Where one turn sends some rows of the set: a few examples, then the rows asked:
ruta: [ 58.2 -29.6   0.3  18.7  11.2 -10.0 -34.3  -2.8   9.8   3.1 -36.6  21.5
   7.7   7.0  -6.7  -1.5 -26.6   2.5   6.3  -4.6 -12.5  11.3  16.6 -21.7
 -35.5 -22.4  67.9 -16.8]
vavi: [-42.5  20.1  51.7  -4.1  55.8 -15.8 -14.4 -24.2   6.2 -20.6  11.2  23.7
   5.2  -1.4 -13.1  12.0  33.0  13.1  18.6 -68.7  22.9  20.3  18.6  12.3
  19.0  22.9  -7.3 -49.5]
dumu: [  0.9 -67.4  16.5  32.3 -21.4  19.3 -20.0 -56.1  11.0  -5.3 -25.0 -13.0
 -13.7  -0.9   1.0 -46.3 -21.8  21.5   4.3   3.8   9.3  18.6  -1.5 -25.2
  -0.5 -14.9  42.0   3.8]
zini: [-39.9   3.6  62.7   5.1  58.3 -22.0 -11.8 -27.1  10.0 -16.2  -6.2  53.4
   4.7 -12.5  -4.4  23.2  39.7  12.5  26.1 -39.9  19.0  26.2  11.6  -0.3
  18.8   0.2  -9.7 -50.7]
Duz: [-30.1  11.1  65.7  -1.3  51.4 -17.5 -15.1 -29.6  12.9 -27.3   4.4  32.7
   6.2   0.1 -15.2  14.8  42.9  17.7  17.1 -56.2  23.0  34.2  14.7   1.3
  15.3  20.9   5.6 -55.9]
vigun: [-50.4  10.0  51.2  -1.1  58.7 -13.9  -6.1 -21.1   0.6 -12.4   4.7  39.7
   3.1  -9.2  -3.1  19.4  35.1   5.0  26.8 -55.3  22.0  15.5  13.4  18.1
  17.3   1.8 -20.6 -42.5]
sizo: [-26.3 -43.8  -9.8  12.1  -4.3  29.0 -12.9 -36.8  -2.9   8.9   6.2 -33.4
  -4.6  -0.2  11.1 -52.9 -43.6   9.1  -1.3 -37.5   7.9 -26.8   6.9   0.6
   1.4 -25.4   4.2  15.0]
Zezo: [-57.4   7.7  60.1   0.6  41.7  -1.4  -2.2 -36.3   0.4 -17.6  11.7  33.1
  -4.0  -7.3   5.7  12.7  36.6  14.0  33.5 -44.0  17.0  22.4   5.0  14.8
  22.4  16.2 -22.5 -32.0]
rega: [  1.0 -37.3 -11.4   1.2  38.2  -5.2 -39.5  -2.3   1.8  15.7  -6.9  -9.7
  23.2   1.1 -19.2 -36.8 -44.1   9.3 -16.3 -62.7  12.5 -35.0  22.0 -15.6
 -11.2 -59.1  15.6 -14.6]
lipen: [ 16.7 -24.6  -3.3  -6.6  28.3  -5.4 -13.1   4.6  -0.9  10.1  -5.7   2.6
  25.0  14.7 -26.7 -41.2 -38.2  -1.9 -14.8 -56.3 -11.6 -41.3  35.2  20.1
  -9.4 -62.7  23.5  -1.0]
Loso: [ -8.3 -27.9   2.4   3.3 -20.1  36.0  11.7 -26.9 -11.6   4.7   5.1 -17.0
  -2.5  11.7   4.6 -49.6 -34.4   0.0  -1.7 -26.4 -15.8 -22.5  21.4  31.0
   5.6 -25.0  17.1  28.0]
vub: [ 11.2  -9.1 -22.4   4.5  -6.4  26.9 -11.3  -2.5 -15.4  10.7   6.0 -19.9
  -7.5  11.2  21.9 -19.7 -45.1 -11.7  12.3 -35.9 -19.3 -21.5  15.3  27.5
 -25.0  -3.3  30.6  17.6]
Zil: [ 47.2 -48.9  22.8  12.8  18.6 -17.0 -18.0 -10.9  15.0   0.9 -41.1  29.8
  19.5  14.1 -37.3 -32.0 -21.0  13.7 -12.8 -16.7 -11.9   0.0  33.8 -16.6
  -6.1 -57.5  55.5 -17.6]
Geduf: [ 35.2 -11.0 -20.3  -0.8  31.5  -3.8 -30.8  20.1  -4.4  11.0 -13.2   3.5
  14.1   9.1  -2.5  -4.9 -41.0  -9.6  -1.2 -50.5 -13.6 -26.5  31.1   6.7
 -38.0 -30.0  41.5 -12.9]
gipa: [-51.3  15.2  59.4   2.8  38.7  -1.5  -3.4 -35.3   5.1 -25.1  19.1  13.9
  -1.3  -3.2  -0.1   9.1  37.9  11.2  24.8 -57.3  23.9  26.5  10.6  16.6
  23.3  36.4  -5.4 -42.1]
lamaz: [-38.4   6.2  67.3   6.1  34.1 -12.0  -6.4 -38.5   7.4 -32.0   9.7  25.3
  -0.4  -3.4  -9.6  14.3  40.8  19.6  27.6 -45.0  25.3  39.2   6.8   5.5
  23.5  37.4   5.0 -45.8]
bigor: [ 30.0 -29.6   4.7  26.9 -27.5  20.6 -14.2 -26.0  -3.0   0.1 -21.8  -2.0
 -20.0  12.5  15.8 -15.1 -24.9  -0.6  18.8   5.7 -17.3  15.2   6.2  -1.1
 -21.5   9.5  60.7  13.5]
solub: [-46.7  -1.5  65.2   9.0  38.5 -10.0  -3.6 -43.1  10.2 -23.3  -4.5  44.5
  -4.6  -9.8   3.9  22.3  46.7  16.2  37.7 -25.5  17.3  32.6   3.2  -0.2
  22.0  17.5  -7.4 -38.7]
Tupuf: [ 30.7 -62.2  11.3  20.9  24.3 -19.6 -45.9 -25.9  25.5  -0.7 -37.9  14.2
  14.1  -2.0 -24.6 -31.8 -25.8  21.7 -12.6 -17.6  12.0   3.7  10.7 -41.2
  -9.4 -49.3  50.8 -27.6]
Tunuz: [ 24.3 -53.1  32.1  24.4 -34.2  18.3   4.7 -45.6  10.4  -6.4 -28.1   7.9
  -4.2  14.6  -8.2 -43.6 -18.4  11.0  -1.2  14.6 -14.1  20.2  15.0  -1.9
   9.3 -23.6  51.5  10.1]

vub turns into Geduf
lipen turns into Zil
rega turns into Tupuf
And these:
gipa turns into vavi
Zezo turns into vigun

